In the data rows, zero lies at 4.5, halfway between 4 and 5.
Here are some points:
[6 6 4 8 9 5 7 5 4 5 5 4 5 3 7 4]
[4 5 5 5 4 5 3 7 6 6 7 2 8 3 7 5]
[5 9 5 5 6 3 3 5 5 3 3 3 6 3 6 3]
[4 7 5 5 6 2 5 7 4 4 3 5 5 3 6 1]
[5 2 6 5 5 5 4 2 6 8 3 5 3 6 2 4]
[5 5 4 6 8 4 7 7 6 3 7 5 6 5 8 4]
[4 7 5 4 5 4 4 4 1 6 1 4 4 1 5 3]
[3 1 3 4 4 9 6 4 4 2 5 5 3 5 4 6]
[3 5 4 4 0 5 5 5 7 5 3 4 5 8 5 4]
[4 4 2 5 1 6 3 6 5 6 6 3 6 3 7 4]
[4 4 7 5 4 5 6 4 9 4 4 4 7 7 6 5]
[5 3 6 3 4 3 6 5 6 3 2 7 4 7 4 4]
[6 3 5 2 4 6 6 2 2 2 3 5 3 6 2 8]
[7 6 6 4 5 5 3 2 2 6 4 4 5 1 3 5]
[5 7 6 3 4 3 4 4 8 5 5 3 8 4 5 4]
[5 6 5 6 1 5 4 6 4 6 7 2 6 2 6 4]
[2 6 5 6 4 4 6 8 6 4 7 4 6 4 7 3]
[3 3 9 3 3 6 3 3 3 5 6 6 4 5 2 6]
[5 5 3 5 6 4 5 4 3 6 3 3 5 1 8 3]
[4 4 6 5 3 4 3 7 4 7 8 5 4 8 6 4]
[5 6 6 6 3 5 3 4 7 5 7 3 6 4 4 2]
[5 5 4 2 3 6 4 2 5 4 2 5 6 8 2 5]
24 more points follow, each with its number after it:
[2 3 3 4 1 5 3 3 5 4 6 3 3 2 2 5] 0
[4 5 4 8 7 6 7 7 5 4 7 4 4 6 8 4] 1
[4 5 5 7 4 3 3 5 6 6 2 5 5 5 4 1] 2
[7 5 4 4 3 5 3 3 6 2 4 4 5 4 3 3] 3
[4 4 4 3 3 3 3 5 3 4 4 9 3 4 3 4] 4
[5 3 3 5 4 7 5 5 7 3 7 5 5 9 4 4] 5
[2 4 2 3 4 2 4 4 3 3 2 5 4 2 3 3] 6
[4 9 3 6 4 4 6 5 6 4 4 4 5 4 8 3] 7
[4 6 5 7 5 5 6 6 3 1 4 5 1 4 4 4] 8
[4 5 3 5 7 6 8 7 6 2 9 4 4 9 5 5] 9
[3 5 3 7 6 6 7 7 6 3 9 3 4 6 7 5] 10
[5 5 5 4 4 7 5 3 9 4 6 2 9 6 3 5] 11
[4 4 7 3 2 4 3 4 2 6 3 5 5 4 3 3] 12
[3 2 2 1 4 5 4 2 2 3 2 4 2 4 2 6] 13
[2 3 6 4 5 2 4 4 3 7 2 5 4 2 3 4] 14
[4 4 4 4 2 4 2 5 4 6 5 8 4 4 4 3] 15
[4 6 5 6 6 5 7 9 3 4 8 4 6 5 8 5] 16
[4 4 4 3 5 4 3 4 5 9 4 5 3 6 3 4] 17
[3 4 7 5 2 5 5 5 7 6 5 3 8 4 5 5] 18
[3 3 6 7 7 3 6 4 4 5 4 5 2 1 5 6] 19
[9 4 5 3 6 4 6 2 3 3 3 6 3 5 3 8] 20
[6 4 6 4 6 8 4 4 1 5 3 5 3 2 3 6] 21
[2 4 3 3 2 2 4 4 4 4 3 4 4 2 4 3] 22
[5 6 3 2 7 3 3 3 3 7 2 3 5 3 5 2] 23
Which of these numbered points is nearest to each point below, looking only along the 5 directions in which the first points spread most? Its number follows each.
[6 3 2 4 7 5 4 1 4 4 3 3 2 4 2 8] > 20
[3 0 4 4 4 6 7 5 4 5 6 6 2 9 3 7] > 5
[7 6 5 7 5 3 6 7 3 3 4 3 5 3 8 6] > 7
[4 9 6 5 4 5 5 6 7 3 5 5 7 3 4 5] > 2
[4 4 4 7 9 6 7 6 5 2 9 4 5 5 5 7] > 1
[3 4 5 5 4 3 3 6 5 9 5 4 5 5 6 3] > 18
[6 6 3 6 8 5 9 3 3 1 4 4 5 4 5 5] > 8
[3 2 3 4 2 5 4 3 4 4 4 8 3 5 4 4] > 4
[4 3 5 3 3 5 2 2 2 6 4 5 3 4 2 5] > 12
[3 3 3 7 4 6 3 5 5 6 7 4 3 9 4 4] > 5
[4 6 7 3 4 3 4 6 4 6 3 6 7 2 5 4] > 2
[6 3 7 4 6 3 4 4 2 6 3 7 2 4 3 5] > 20
[3 6 5 3 4 2 4 7 4 6 3 6 5 8 5 2] > 2
